Named turns come first, each shown by rows before and after it. Which turns, in which order, take the first row of each pair that follows to the second? Write the first one first, as in the answered first pair.
R (before -> after):
[-11   1  19 -18  14  34  27 -16 -42  -7  20]  ->  [-15   0  14 -18  14  30   5 -34 -27   2  40]
[ -8  11  26   4  12   0  23   6 -32 -11 -14]  ->  [  1  10  28 -10  13   4   1  -7 -43   1   2]
[ 29  -6   5   0  -8   1   0  18  10  14 -10]  ->  [ 28  -6   2  -3 -11   2  -8  12  11  18  -6]
[ 31   8  -8 -10 -38  -4  17  47  18   3 -49]  ->  [ 46  10  -1 -29 -40   4  -3  35  -9  15 -34]
K (before -> after):
[  3   6   6 -36 -13  22 -17   4 -20  29  19]  ->  [ -3  10  10 -30  -8  30  19  29 -24  17   1]
[  6   1   8  -7   9  15  31  20 -11 -10 -11]  ->  [ -8  -1  12   3  31  -3  16 -12 -21 -13   1]
[  2  -6 -14   6 -16   0  21  32  37 -10 -27]  ->  [-20  -6  -6  28  17 -23  22   8  25 -24 -21]
Z (before -> after):
[ 25  -4  34 -26  -9  13  24  18 -45  15   8]  ->  [ 45  -9  21 -30 -29   9   2  21 -19  28  10]
[ 11  -2 -10  22   8  34 -10  26  -3  -2   2]  ->  [ 12  -4  -8  26   9  33 -11  24  -1  -2   2]
[ -3  15   6  -1  19 -16  26   4 -36 -15  -4]  ->  [ 17  12   6 -14   5 -11  11   5 -44  -3  -4]
[ 25  -4  10  -9  -5 -22 -15  12  -5   3  -2]  ->  [ 20  -5   2  -1  -8 -24 -17  10  12   0  -1]
Pairs:
Each pair is two turns apart.
[ 14  31  18 -41  10  26  50   9 -21   5  12]  ->  [  0  29  -2 -33  11  15   0 -32  18  26  51] : R then R
[-12   5   0 -44  11  27 -21 -23 -35  28  37]  ->  [ -3   1 -18 -36  -9  17 -39 -20  16  37  37] : Z then Z
[-15   6  37   3  43 -12  35  -1 -77 -23 -16]  ->  [ 58  -6  20 -36 -21  -6 -30   8 -62  25 -17] : Z then Z
[ 22 -16 -10  15   4 -67 -12 -26   3   0 -30]  ->  [ 19 -18 -20  15 -13 -57 -10 -13  32   3 -32] : K then Z
[ -1  -3  -3   9  12 -36 -41 -42  -6   5  11]  ->  [ 15  -6 -23   5 -21 -26 -40 -18  38  13   1] : R then K
[ 11  -8  -1  -4  -8  -1   1   8 -13  -2 -11]  ->  [  3  -8   0   2   6  -8   0  -4 -18  -7  -6] : K then K
[-16   5   2   8  10   4  18   0 -30  -1   9]  ->  [ 17   2  -4 -10 -12   6  -3   2 -28  15   8] : Z then Z
[ 43 -20   0 -32  -8   5 -22  40 -21 -13 -42]  ->  [ 30 -23 -19 -26  -8  -5 -69  -2  22   6  -2] : R then R
[-24   6  20   1  23 -10 -12 -37 -29   8  17]  ->  [ 17   5  10 -31 -29  33   3  22 -11  28  -4] : K then K
[-21   4  15  -4  19   2  21 -11 -38  -9  18]  ->  [  5  -2   3 -19  -5   2 -21 -26 -23  17  34] : K then Z
[ 19  20  -2  22  16  -4  28  10  24  10 -10]  ->  [ 40  22  11   0  11   6  15   3 -12  22  -6] : R then R
[-33   7  -5  -7  19  23   9 -16   5   0  29]  ->  [-18   5  -4 -23   8  32  -5 -14  -7  12  29] : Z then K
[ -3  -1 -13   0   3   8  47  39  23 -11 -21]  ->  [ 29   0  -8 -30 -15  18  25  39 -12   6 -17] : R then Z
[ -9  -4   0  18  21 -39 -18 -25  -3 -16  11]  ->  [  1  -4  10   9  22 -33 -14 -25 -28 -14   9] : Z then Z
[ 22  26  -1   6 -11  23  20  62  12  19 -14]  ->  [ 33  24  -9  -2 -21  24  -6  51  19  35  -3] : R then Z
[  0   5 -30 -20 -39  24 -23  17  45  23  31]  ->  [-27  11 -13  -1  -9  32  44  51  24 -11   1] : K then Z
[ 16   0   5  20  18 -41  22   0 -14 -24 -14]  ->  [ 48  -4  -8  -6 -17 -31 -20  -4   1   8   4] : K then K
[-36  11  -1 -12  11  39  41  35  11  13   5]  ->  [-41   7  -3  -5  27   7 -23 -26   2  26  45] : K then K
[  8  -2  12  13  14  -5  18  -6 -23 -14  -7]  ->  [  8  -5   6  14  13 -17 -13 -28  -8  -3  11] : K then R
[ 37 -18 -29 -19 -30   0  -8  34  25  31 -13]  ->  [ 24 -17 -26  -5 -20   0  23  50  33  13 -33] : Z then R
[ 19  -8 -32   3 -15 -18 -35 -26  21  18   4]  ->  [  2  -2 -23  15  -7  -2  37  24  20 -17 -34] : K then K
[ 39   3  24 -25   3  -1  -6   4 -18  24  -4]  ->  [ 13  -1   3   0   6 -19 -21 -14  41  25  16] : R then R
[ 46  20  22 -51   4   8  20  24 -98  10  -9]  ->  [ 45  10 -19 -43 -19 -13 -73 -30  -7  50  47] : R then Z
[ 22 -21  -2   6 -15 -49   0  14  32   2 -33]  ->  [ -8 -15   8  20  15 -50  26  13  19 -18 -34] : Z then Z
[ -8   1   3  11  -2  13  36  29   9 -15 -35]  ->  [ 19   3  16 -20  -6  25  12  14 -43   4 -21] : Z then R
[  0   0   2 -27  -3  11  19  22  22  -5  -7]  ->  [  9   0   6 -40  -6  14   0  10   6   6   6] : R then R
[-38  15   8 -26   6  57  36  11 -17  10  25]  ->  [-21  11   3 -39  -8  60   6   0 -15  26  37] : R then Z
[ -2   3   0 -15 -27  26 -12   4 -15 -19   1]  ->  [ -9   3  -3 -11 -25  26  -3  12  -6 -23  -1] : R then K
[-10  -7 -11  34  11 -23  20  13  41 -14 -13]  ->  [  9 -11 -20  21  -4 -26 -21  -6  45  10   7] : K then K
[ -7 -17 -31  19  -7 -34 -36 -24 -15   5  -8]  ->  [ -3 -17 -46  16 -26 -20 -22   2  19  10 -16] : K then Z
[  9  -3  -8  11 -18   0  -8   6  37   9  -4]  ->  [ 22  -1   5   6 -21  10  10  22   9   3 -23] : R then R
[-14   7  -3   8  19 -24  -4 -45  -4  23  45]  ->  [-27   8   0  32  28 -26  54  -4   8  -6   4] : R then R
[ 28   0   6  -1 -21 -17  -2  24 -12 -21 -26]  ->  [ 18  -2  -3  12 -22 -23  -3  23  12 -20 -24] : Z then Z
[ 20   0  -6 -13  -7  -7 -64 -44  -8  22  29]  ->  [ 12  -3 -29   2 -38   8 -31   8  65  15   5] : R then K
[ -1  -2 -10 -20 -19  -5 -23 -15   7  22  29]  ->  [-20  -5 -13   7 -12 -13  18  13  35  -6  -3] : R then R
[ 10 -33  10 -10 -11 -18 -18  25  41  39  -9]  ->  [-10 -32  19   7   8 -24  23  38  31  13 -29] : R then K
[-16  -1   5   7 -11  17 -10 -26  23   0  31]  ->  [-11   1   3   7 -24  28  10   2  35  -3  12] : K then R
[  4  -3  -3  12   1 -13  10  21  16 -11 -14]  ->  [  7  -2   4  14  13 -18  13  12  -5 -17 -17] : K then R
[-27   1  13 -26   4  23  32  -1   1   6  -1]  ->  [-25  -1  12 -30   5  12   0 -30   0  15  20] : K then K
[ 40 -11 -12   4 -27 -29 -47 -22  15  15 -16]  ->  [ -2  -9 -18  36  -5 -39 -10 -15  48 -12 -27] : R then Z
[ -2   6  11  -1   4  26  12  18 -30   5  -4]  ->  [  5   4  13  -3   2  15  -8   0 -41  11   1] : K then Z
[-22   7  10  -5  12  42  49  18 -16  -2   9]  ->  [-12  10  17 -14  21  23  14 -21 -51   6  29] : K then Z
[-22   4  28  -1  42  -9  14 -20 -47 -14   4]  ->  [ 11  -2  11 -28   3   3 -41 -35 -25  26  31] : R then K
[-20   4  -5 -19  24  25  30   6 -11  -4  11]  ->  [ 10  -2  -9 -38   3  31   9  10 -20  13   9] : Z then Z
[ -5   2   3 -19   8  20  -1  46  37   6   6]  ->  [-32   5  12   3  47 -10 -11   7  26  -7  18] : K then K
[ 12   7  10 -32 -16  40  10  13 -43  10   4]  ->  [ 13  -1 -15 -28 -34  28 -31  -4  11  27  21] : Z then R
[ 28  -2   1 -18  -9   7 -37 -17 -25  29  21]  ->  [ 30  -4  -8 -10 -33  25   2  35  16  22  -8] : Z then K
[ 18  -4 -14  -7 -21 -20 -65 -24  29  21  24]  ->  [  2  -4 -21   4 -37   8   2  38  65   1 -13] : K then Z
[ -1  13   8   9  23  16  29  18  15 -14  -5]  ->  [ 25  12  12 -18  10  26  14  18 -13   0  -1] : R then Z
[ -8  10  10  -2  16 -11 -34 -13  -7  -9  -2]  ->  [ 11   8   4 -14 -10  15  -9  26   4  -7 -20] : K then K
[ 21   0   9 -26 -18  24 -30  -9 -14  25  30]  ->  [ 24   0   2 -21 -35  36   6  31  11  18   7] : K then Z
[ 29   1   2  -7 -30  18  -6  35  12   8   3]  ->  [ 19  10  22  -9  -5  20  17  31 -34  -8  -2] : K then R
[ 35  -2  10  -2  -2 -13  12  21 -23 -16 -40]  ->  [ 33  -1  10   3   8 -28  -1  -2 -33 -15 -32] : K then Z
[-21  -6  -4  52  22 -34  32  12  23 -41 -22]  ->  [ 31 -13 -22  14 -27 -29 -53 -14  44  16  12] : K then K
[ -7  10  11  15  30 -18  51   7 -18 -31 -22]  ->  [ 26  10  18 -22  18  -5   5 -16 -64   1   7] : Z then R
[-22   0   7 -39  15  14  11  -9 -61  -4  17]  ->  [-14  -9 -16 -37  -7   2 -38 -31 -10  21  40] : Z then R
[-39  14  20  25  52 -24 -22 -72 -28 -30  17]  ->  [-31  16  35  14  53 -17  -6 -59 -56 -32   2] : R then Z
[-12 -11 -11   3  -3  10  -3 -17  14  16  25]  ->  [-20 -10  -6   5  10  10  11 -18   3  10  26] : Z then Z
[ 16  -3  -7 -18 -28  10  -4  18 -11  11 -10]  ->  [ -1  -1 -19   0 -26   1   0  19  28   5 -10] : Z then Z
[ -1  -8 -12  21   9 -50 -16   0  25  -7 -14]  ->  [ -5  -3   3  19  23 -40  18  13 -11 -19 -29] : Z then R
[-15   4  17  -5  37  -6  22 -12 -31  -6   6]  ->  [  8   5  15 -25  23   0  -2 -22 -41  11  17] : R then Z
[ -3  -1  21 -26  10   8  11  -4 -39   4  11]  ->  [  5  -8   6 -26  -6  -1 -26 -18   0  21  25] : Z then R
[-73  14  -1   1  18  49  13  -5  33  12  32]  ->  [-77  13  -1  11  17  45  29   9  40   2  16] : K then R
[-14  21  -4  -3   2   0 -23 -27  42  -2  32]  ->  [-19  19  -9  11   5  -7  -5 -18  54 -13  16] : R then K
[-27  10  20 -16   9  33 -16  -6 -18   7  32]  ->  [-12   9  14 -27  -9  45  -7  18 -14  10  19] : Z then K
[  4   7  10  -1   4  -1   6  -1 -34  -7  -3]  ->  [ 25   0  -1  -8 -17  -5 -18   3 -11   7  -3] : Z then Z
[-21  -2  11 -41  19  29   1 -20 -55  19  38]  ->  [-28  -7 -10 -33   4  27 -23 -28  -6  33  60] : K then R
[-16  11 -12  12   7 -52 -29 -36  26   7  17]  ->  [-33  11   3  28  27 -48  27  -9   3 -21 -10] : R then Z
[-16   2  -4  17 -14   0  24  23  39  -7 -13]  ->  [-25   7  17  21  22 -18  30  -1  -9 -23 -12] : R then K
[  8  -7 -42  40   8 -36 -22 -21  40  27 -24]  ->  [ 28  -4 -20  28   4 -22  30  21 -14   9 -67] : R then R
[ 43 -11  30  -9  -9  22  21  24 -44 -21 -21]  ->  [ 50 -13  32  -6  -2   1  -2   0 -58 -19 -15] : K then Z
[ 40 -10 -29  18 -48   8 -28  46  63  18 -16]  ->  [ 20  -6 -10  30 -21  13  36  74  34 -18 -47] : Z then R
[ 29   1   5 -23 -25  25  21  16 -27   3 -39]  ->  [ 40  -3  -4 -25 -40  20 -18   0  -3  22 -21] : Z then R
[-11   3   9   5  12  -3  16 -12 -38 -11  -5]  ->  [-16   1   2   5  13  -8  -8 -30 -24   0  15] : R then R
[-35   7   2  -3  15   6 -12 -43   7  10  41]  ->  [-47   9  12   6  31   5  25 -28  -7  -9  19] : R then Z
[-49  15   5   6   6  -7 -20 -13  -9   4  12]  ->  [-51  15   9  16   9  -7   7   8 -14  -9  -7] : R then R
[ -5 -28  10  14  10 -44 -52 -15  32  10  27]  ->  [  9 -27   2  -5 -17 -21 -55   9  46  26  26] : Z then K
[ 44 -28 -19  40 -46 -40 -27   3  35   4 -19]  ->  [ 12 -23  -6  66 -15 -45  23  14  20 -27 -39] : K then K
[-23  -2   3   8  23  -2 -25 -30 -17   3  22]  ->  [  6  -2  -6 -17 -20  39   3  30   3  12  -3] : K then K
[ 46  -5  -5 -16 -43  -3 -24   5  -6  -6 -26]  ->  [  7  -7 -19  21 -31 -19 -10   4  47 -23 -25] : Z then Z
[ 15 -30 -12  26 -32  15   2   4  27  -4 -10]  ->  [-13 -25   0  38  -7  15  29   0  14 -20  -8] : Z then Z
[-44   9  -3 -21   9  12 -10 -21 -17  24  32]  ->  [-29  10  -5 -33 -14  38  17  19 -11  23  10] : K then K
[-13   6   9  10  14  -3  27  -4 -16 -15  -7]  ->  [-18   2  -2  16  17 -19   0 -27  -3  -9   8] : K then R
[  8  14   1  10 -31  -7   7  27  35  -3 -14]  ->  [  4  18  21  10 -10 -10  27  26 -14 -17 -23] : K then R
[-57   5 -14  -3   4  39   9 -24  35   2  41]  ->  [-61  10  -2  -4  17  44  37 -12   7 -11  30] : Z then R
[ 48 -29 -27  29  -9 -54 -44 -18  -9   2 -13]  ->  [  7 -26 -29  55  15 -60 -18 -21  10 -20 -13] : Z then Z
[ 23  -6   0   2  16 -20 -39 -20 -16  -4 -16]  ->  [ 32  -6   1  -6  -3   4  -1  25  -9  -9 -38] : K then K
[ -3  -6  -9   0 -18  29   9  30  49   6  -2]  ->  [ -1  -5  -2  -3 -18  36  27  41  32  -1 -12] : R then Z
[  0  -8 -20  15 -25   9  -7  14  54   2   1]  ->  [ -6  -7  -7  18 -14  13  31  34  32 -21 -19] : R then Z
[ 16 -22 -44  14 -19 -30 -20  16  39 -24 -24]  ->  [ 40 -16 -23  -8 -23 -14  -2  34 -16 -24 -43] : R then R
[-24   4 -10  39  15 -30  -5  -9  30 -12  -5]  ->  [-26   5 -11  36  17 -26 -13 -16  30  -6   7] : K then Z
[  7  -3  -6  -2   3  13 -21  -9  11  15  19]  ->  [-7 -5 -6 14  4  8 11 14 28 -4 -2] : R then R
[ 10 -20   1  10 -19 -31   1  34  15  -3 -30]  ->  [-13 -14   8  25   8 -46  -1  10  10 -13 -21] : Z then K
[ -6  13 -13 -12 -14  18  -9 -11 -12  12  19]  ->  [-20  14  -8   0  -5  21  22   3 -16  -3   8] : K then K
[  4  -6 -11   3  13 -38 -50 -44  16   5  19]  ->  [ 22  -4 -12 -12 -25  11  27  51  29  -7 -33] : K then K
[  3   3  13 -13  11  12  -7 -20 -24   9  15]  ->  [-22  -1   0  13  16  -1   1 -19  24   1  17] : R then R
[-36   4  17   8  21   1  -3 -21  23  -3  20]  ->  [-25   0  11  -3   7   8 -16 -19  30   7  26] : K then Z
[  0   0  18  -1  25   0   5  -6 -18  -7  15]  ->  [ 22  -3  13 -17  -2  14  -6   6  -8   8  15] : K then K
[  2  17 -21 -21  14  -3 -11  -3  -7  10  17]  ->  [-16  16 -28  -6  17  -6   5   6  16   0   4] : R then R
[-10  11 -12  18  27   1 -40 -53  -6   5  41]  ->  [ 10   6 -35   4 -19  26 -35 -12  48  19  29] : K then Z
[-42   9  17  12  29  23  54  11 -27 -28   9]  ->  [-21  12  19 -17  23  27   1 -21 -56   1  43] : R then R
[  5   5 -15  11 -32  -2  36  39  44 -13 -20]  ->  [ -2   9  12  12   5 -14  54  21 -26 -32 -31] : K then R
[ 11   7 -19  48 -22 -31   6  -4  28 -26 -22]  ->  [ 13   9  -3  49  -3 -43   6 -17 -11 -34 -21] : R then K
[ 27   3  18  13   9 -15   4  -3 -46  -2 -14]  ->  [ 45  -2   9   7  -7 -14   1  12 -36   4 -19] : Z then K
[ 10  18   9  16 -17  36 -15   7 -22  22 -13]  ->  [ -1  17  10  29 -14  32   7  18 -11   9 -27] : Z then K
[ -7  16  31   6  31  -3   8 -22 -48 -11  17]  ->  [ -5   7   4  11   8 -12 -38 -45  10  13  42] : K then R
[ 53   5  13 -25 -10 -41  -2   6 -21 -15 -48]  ->  [ 52   2  -6 -20 -19 -49 -39 -16  21   2 -26] : R then Z
[-20 -15 -30  43 -29 -14  12  18  36  17 -19]  ->  [ 18  -8  -4   9 -37   6  26  36 -38  24 -35] : R then R
[-40  26  25   7  21   0 -12 -44 -14 -17  29]  ->  [  8  24  12 -33 -45  49  -6  17  12  13  11] : K then K
[ 20  -6 -12  -9 -13 -26 -26 -12 -11  12  -1]  ->  [ 27  -8 -14 -18 -27  -9 -16   8  -4  13 -10] : K then R
[ 10  -8 -17   9  10 -41 -19   3  13   4   3]  ->  [ 13  -9 -19   9  10 -38 -12  12  13   1  -6] : R then K
[ -9 -13 -22  23 -10   0   9  22  44 -18 -33]  ->  [ 31  -8   4 -21 -17  23   5  26 -37  -2 -34] : R then R
